data =
[[141 128 130 150]
 [149 131 128 141]
 [129 131 151 139]
 [141 129 130 149]
 [128 132 152 137]
 [149 130 128 141]
 [147 144 129 130]
 [152 132 128 137]
 [137 151 132 129]
 [131 151 138 128]
 [141 149 130 128]
 [148 130 128 143]]
Rows and columns are counted from 1.
(1, 1) = 141
(7, 4) = 130
(2, 4) = 141
(7, 2) = 144
(3, 1) = 129
(6, 2) = 130
(5, 2) = 132
(5, 4) = 137
(2, 1) = 149
(5, 1) = 128
(9, 4) = 129
(9, 2) = 151
(4, 4) = 149
(12, 3) = 128
(10, 4) = 128
(3, 4) = 139
(11, 4) = 128
(9, 3) = 132
(11, 2) = 149
(8, 2) = 132
(4, 2) = 129

W =
[[134 142 142 128 151 147 129 126]
 [117 140 133 131 131 131 127 112]
 [130 140 132 126 127 142 131 125]
 [120 127 148 114 139 120 130 122]
 [135 138 104 129 126 100 100 121]
 [133 111 126 141 119 130 127 131]
 [127 129 114 128 129 137 110 125]
 [128 121 129 129 130 135 127 126]
 [128 121 128 128 130 133 146 134]]
Indices start at 1.
(1, 1) -> 134
(7, 6) -> 137
(9, 4) -> 128
(3, 6) -> 142
(4, 4) -> 114
(5, 7) -> 100
(9, 3) -> 128
(8, 4) -> 129
(6, 1) -> 133
(5, 3) -> 104
(2, 3) -> 133
(8, 6) -> 135
(8, 5) -> 130
(9, 1) -> 128
(1, 4) -> 128
(5, 1) -> 135
(3, 4) -> 126
(4, 2) -> 127
(6, 5) -> 119
(3, 1) -> 130
(5, 8) -> 121
(7, 7) -> 110
(8, 3) -> 129
(3, 2) -> 140
(6, 8) -> 131
(9, 2) -> 121
(1, 7) -> 129
(8, 8) -> 126

grid = [[124, 140, 101, 146, 111, 107, 109, 101, 118, 125, 125], [133, 107, 138, 110, 149, 156, 150, 146, 133, 136, 126], [148, 105, 135, 106, 145, 147, 136, 136, 130, 135, 110], [114, 125, 128, 130, 131, 142, 145, 139, 129, 131, 141], [145, 128, 137, 119, 115, 115, 107, 125, 123, 126, 109]]
Rows and columns are counted from 1.
row 1 col 1 => 124
row 2 col 11 => 126
row 5 col 3 => 137
row 4 col 7 => 145
row 3 col 6 => 147
row 2 col 6 => 156
row 4 col 6 => 142
row 1 col 6 => 107
row 4 col 1 => 114
row 5 col 6 => 115
row 5 col 7 => 107
row 2 col 10 => 136
row 4 col 3 => 128
row 5 col 5 => 115
row 1 col 10 => 125
row 4 col 10 => 131
row 4 col 5 => 131
row 1 col 7 => 109
row 4 col 2 => 125
row 2 col 7 => 150
row 2 col 2 => 107
row 1 col 3 => 101
row 1 col 2 => 140

B = [[129, 129, 128, 129, 129, 129, 129, 128, 128, 129, 134, 129, 130], [129, 129, 130, 131, 130, 129, 132, 130, 129, 130, 129, 129, 129], [130, 129, 129, 129, 129, 130, 128, 129, 130, 129, 130, 130, 130], [131, 129, 130, 130, 129, 130, 129, 134, 132, 129, 129, 130, 130], [129, 129, 129, 129, 129, 129, 129, 128, 129, 129, 130, 129, 130], [129, 131, 132, 129, 133, 129, 130, 129, 129, 131, 128, 129, 128], [130, 129, 134, 129, 129, 130, 129, 130, 134, 130, 128, 129, 128], [130, 129, 129, 129, 128, 129, 128, 129, 130, 129, 131, 129, 130], [130, 129, 131, 130, 130, 130, 130, 133, 129, 130, 128, 129, 130], [129, 129, 129, 129, 129, 128, 129, 129, 128, 129, 133, 129, 129], [129, 129, 129, 130, 131, 129, 132, 129, 128, 129, 131, 129, 129], [129, 129, 130, 129, 129, 129, 129, 129, 129, 129, 129, 129, 128], [128, 129, 128, 129, 129, 128, 129, 128, 128, 129, 145, 129, 130], [129, 129, 129, 130, 130, 129, 130, 129, 129, 130, 130, 129, 129], [129, 129, 129, 129, 129, 129, 129, 129, 129, 129, 129, 129, 129], [130, 129, 129, 131, 128, 129, 130, 136, 130, 128, 152, 130, 132]]
Indices start at 1.
(1, 1) => 129
(2, 5) => 130
(11, 3) => 129
(5, 13) => 130
(10, 6) => 128
(12, 7) => 129
(4, 4) => 130
(9, 4) => 130
(16, 12) => 130
(13, 1) => 128
(12, 9) => 129
(8, 4) => 129
(8, 10) => 129
(14, 7) => 130
(12, 12) => 129
(7, 4) => 129
(15, 6) => 129
(3, 1) => 130
(5, 10) => 129
(3, 11) => 130
(14, 2) => 129
(6, 2) => 131
(16, 5) => 128
(2, 13) => 129
(8, 12) => 129
(9, 11) => 128
(8, 2) => 129
(12, 8) => 129
(6, 5) => 133
(12, 1) => 129
(6, 13) => 128
(15, 2) => 129
(9, 2) => 129
